These views show one set of named points, seen from different sides, and a view may be mirrored.
A view may leave some points out. In some views, one point has been moved. Which views, in the order they come, and which point in each? Write - if no view has one.

Scene 1 (5 views)
A:
  difu [ 0.16  1.12  1.72 -1.12 -3.05 -0.76  2.23 -1.06 -0.52  3.49 -1.61  1.83
  1.26 -1.87 -4.72 -1.13]
  Ruzip [-0.41  2.31  1.57 -1.20 -0.92 -0.89  1.38 -2.31  0.07  5.02 -1.23  2.03
  0.86 -2.11 -5.54 -2.40]
  zuto [ 1.11  1.57  0.19  1.32 -1.67 -0.06  0.71  0.09 -1.30  1.96 -1.46  1.14
  0.53 -2.88 -2.70 -3.73]
  zetid [ 0.61  1.22  1.50 -0.74 -2.84 -0.98  2.38 -1.12 -0.44  3.25 -1.21  1.91
  1.31 -1.75 -4.47 -1.65]
  mek [ 0.88  1.87  0.15  1.31 -1.16  0.02  0.39 -0.11 -1.22  2.30 -1.51  1.11
  0.40 -3.04 -2.85 -4.01]
  toma [ 1.01  2.08  0.08  1.41 -0.80 -0.18  0.41 -0.42 -1.06  2.50 -1.19  1.23
  0.37 -3.00 -2.97 -4.36]
  bug [ 0.98  1.36  1.51 -0.71 -2.64 -1.40  2.73 -1.48 -0.21  3.34 -0.65  2.18
  1.51 -1.48 -4.61 -1.91]
  fefin [ 0.51  1.24  1.35 -0.68 -2.44 -0.81  2.14 -1.14 -0.50  3.41 -1.33  1.81
  1.04 -1.82 -4.47 -1.81]
B:
  Ruzip [-4.91 -1.78  5.45  4.67 -0.73 -2.56 -3.30  5.60 -0.03  0.48  1.98 -2.52
  0.96 -4.10  3.18 -3.82]
  fefin [-5.00 -1.38  4.79  3.64 -2.00 -2.21 -3.67  4.80 -1.70  1.78  1.99 -2.91
  0.56 -2.78  4.03 -3.57]
  bam [-3.84 -2.60  2.90  0.71 -2.99 -3.54 -3.08  4.92  0.08  3.75  2.98 -0.74
  0.39 -2.78  4.07 -4.29]
  loruk [-4.83 -1.81  5.00  4.08 -1.18 -2.61 -3.32  5.32 -0.38  1.08  2.04 -2.46
  0.84 -3.70  3.48 -3.80]
  toma [-4.35 -3.28  3.05  1.19 -2.33 -3.34 -2.62  5.01 -0.26  3.33  2.81 -1.04
  0.77 -3.57  3.58 -3.97]
  zuto [-4.48 -2.80  3.12  0.98 -2.99 -2.96 -3.04  4.89 -0.99  3.72  2.86 -1.28
  0.63 -2.95  3.80 -3.86]
  bug [-5.39 -1.68  4.58  4.04 -1.49 -2.22 -3.30  4.25 -2.30  1.63  1.63 -3.44
  0.59 -2.92  4.25 -3.26]
  zetid [-5.24 -1.35  4.81  3.74 -2.03 -2.02 -3.70  4.65 -2.16  1.79  1.88 -3.13
  0.59 -2.73  4.08 -3.40]
C:
  difu [-6.14 -1.70 -1.58  3.59  2.72  4.14 -6.82  2.84 -6.67 -2.10  4.70 -6.01
 -3.55 -7.01 -2.99 -3.01]
  toma [-4.30 -2.74 -0.73  3.78  1.62  4.40 -7.07 -0.15 -8.42 -0.40  8.57 -6.44
 -3.24 -7.62 -2.60 -3.05]
  bug [-5.43 -2.27 -1.10  3.21  3.35  4.24 -6.66  2.67 -6.31 -1.36  5.11 -6.42
 -3.61 -6.91 -3.40 -4.05]
  zetid [-5.65 -1.97 -1.37  3.49  2.93  4.20 -6.71  2.53 -6.54 -1.71  5.19 -6.19
 -3.70 -7.07 -3.13 -3.46]
  bam [-4.28 -2.73 -1.10  4.07  1.00  4.44 -6.89 -0.45 -7.72 -0.97  9.17 -6.17
 -3.63 -8.14 -2.69 -2.15]
  zuto [-4.33 -2.18 -1.25  4.29  1.71  4.35 -6.74 -0.04 -7.92 -0.79  8.36 -6.05
 -4.05 -7.81 -2.35 -2.90]
  mek [-4.44 -2.41 -1.02  4.08  1.47  4.34 -6.99 -0.12 -8.36 -0.66  8.45 -6.22
 -3.55 -7.73 -2.40 -2.74]
  mog [-5.80 -2.81 -0.55  2.84  2.43  4.22 -7.52  2.18 -8.13 -1.06  5.60 -6.74
 -2.15 -6.70 -3.22 -3.34]
  loruk [-5.99 -2.89 -0.61  2.75  2.29  4.23 -7.48  2.37 -7.70 -1.39  5.50 -6.72
 -2.09 -6.82 -3.44 -3.05]
  Ruzip [-6.37 -3.10 -0.38  2.37  2.29  4.20 -7.78  2.79 -8.06 -1.39  4.99 -6.90
 -1.49 -6.50 -3.59 -3.05]
  fefin [-5.70 -2.16 -1.28  3.41  2.64  4.20 -6.83  2.41 -6.71 -1.72  5.45 -6.23
 -3.45 -7.11 -3.16 -3.18]
D:
  mek [ 0.60 -0.14  0.22 -0.22  1.06 -1.55  0.10  1.12  1.10  0.20 -0.35  0.65
  1.14 -0.98  0.69 -0.21]
  bam [ 1.03 -0.49  0.09 -0.21  1.59 -0.92  0.11  1.18  1.19  0.18  0.50  0.77
  1.42 -1.21  0.46 -0.20]
  toma [ 0.48  0.04  0.16 -0.38  0.93 -1.85  0.24  1.34  1.48  0.16 -0.19  0.19
  1.16 -0.95  0.74 -0.40]
  difu [ 2.89  1.02  2.48 -0.67  0.90 -3.18 -0.30 -1.32  0.44 -1.71 -2.27  1.15
  0.78  0.69  1.21  1.28]
  mog [ 2.05  1.82  1.84 -1.52  0.44 -3.42 -0.32  0.20  1.26 -0.69 -1.61 -0.40
  0.52  0.80  1.32  0.23]
  zetid [ 2.50  0.80  2.21 -0.51  0.83 -3.45  0.08 -1.14  0.94 -1.86 -2.02  0.84
  0.94  0.36  1.16  1.15]
  bug [ 2.42  0.91  2.26 -0.57  0.66 -4.03  0.41 -1.13  1.51 -2.26 -1.93  0.35
  0.99  0.32  1.23  1.08]
  fefin [ 1.95  1.55  1.76 -1.26  0.52 -3.48 -0.12  0.10  1.36 -0.91 -1.50 -0.29
  0.66  0.56  1.24  0.29]
  loruk [ 2.53  1.87  2.05 -1.65  0.68 -3.32 -0.42  0.00  1.21 -0.85 -1.39 -0.32
  0.54  0.92  1.27  0.38]
E:
  loruk [ 3.89 -5.41 -3.95 -2.41 -1.39 -2.44  1.42 -3.06  3.79 -4.19  1.16 -3.57
  1.17 -0.56  7.60  2.31]
  mek [ 4.28 -5.36 -1.05 -3.31 -2.76 -0.86  1.46 -2.37  2.25 -3.32  0.97 -1.09
  0.62  0.34  6.54  2.58]
  toma [ 4.16 -5.56 -1.19 -3.18 -2.43 -1.13  1.69 -2.39  2.32 -3.16  0.74 -1.14
  0.45  0.66  6.38  2.87]
  Ruzip [ 4.06 -5.82 -4.67 -2.13 -1.01 -2.89  1.41 -3.15  3.99 -4.51  1.08 -3.91
  1.22 -0.71  7.71  2.53]
  difu [ 3.47 -3.97 -3.32 -2.51 -2.12 -1.08  1.23 -3.03  4.11 -4.32  2.01 -4.25
  1.75 -1.50  8.23  1.30]
  bug [ 2.81 -3.78 -3.04 -2.29 -1.46 -1.17  2.03 -3.08  4.35 -3.65  1.57 -4.56
  1.36 -0.51  7.82  1.86]
  mog [ 4.00 -5.58 -3.74 -2.20 -1.29 -2.09  1.60 -2.84  3.63 -4.25  1.08 -3.51
  1.12 -0.44  7.48  2.68]
  bam [ 4.14 -5.15 -0.81 -3.94 -3.15 -1.32  1.19 -2.66  2.13 -2.83  0.96 -0.44
  0.45  0.52  6.38  2.02]
  zuto [ 4.01 -4.86 -0.76 -3.34 -2.91 -0.46  1.52 -2.39  2.37 -3.18  1.16 -1.31
  0.73  0.21  6.65  2.32]
Moved in: D
  D moved: fefin
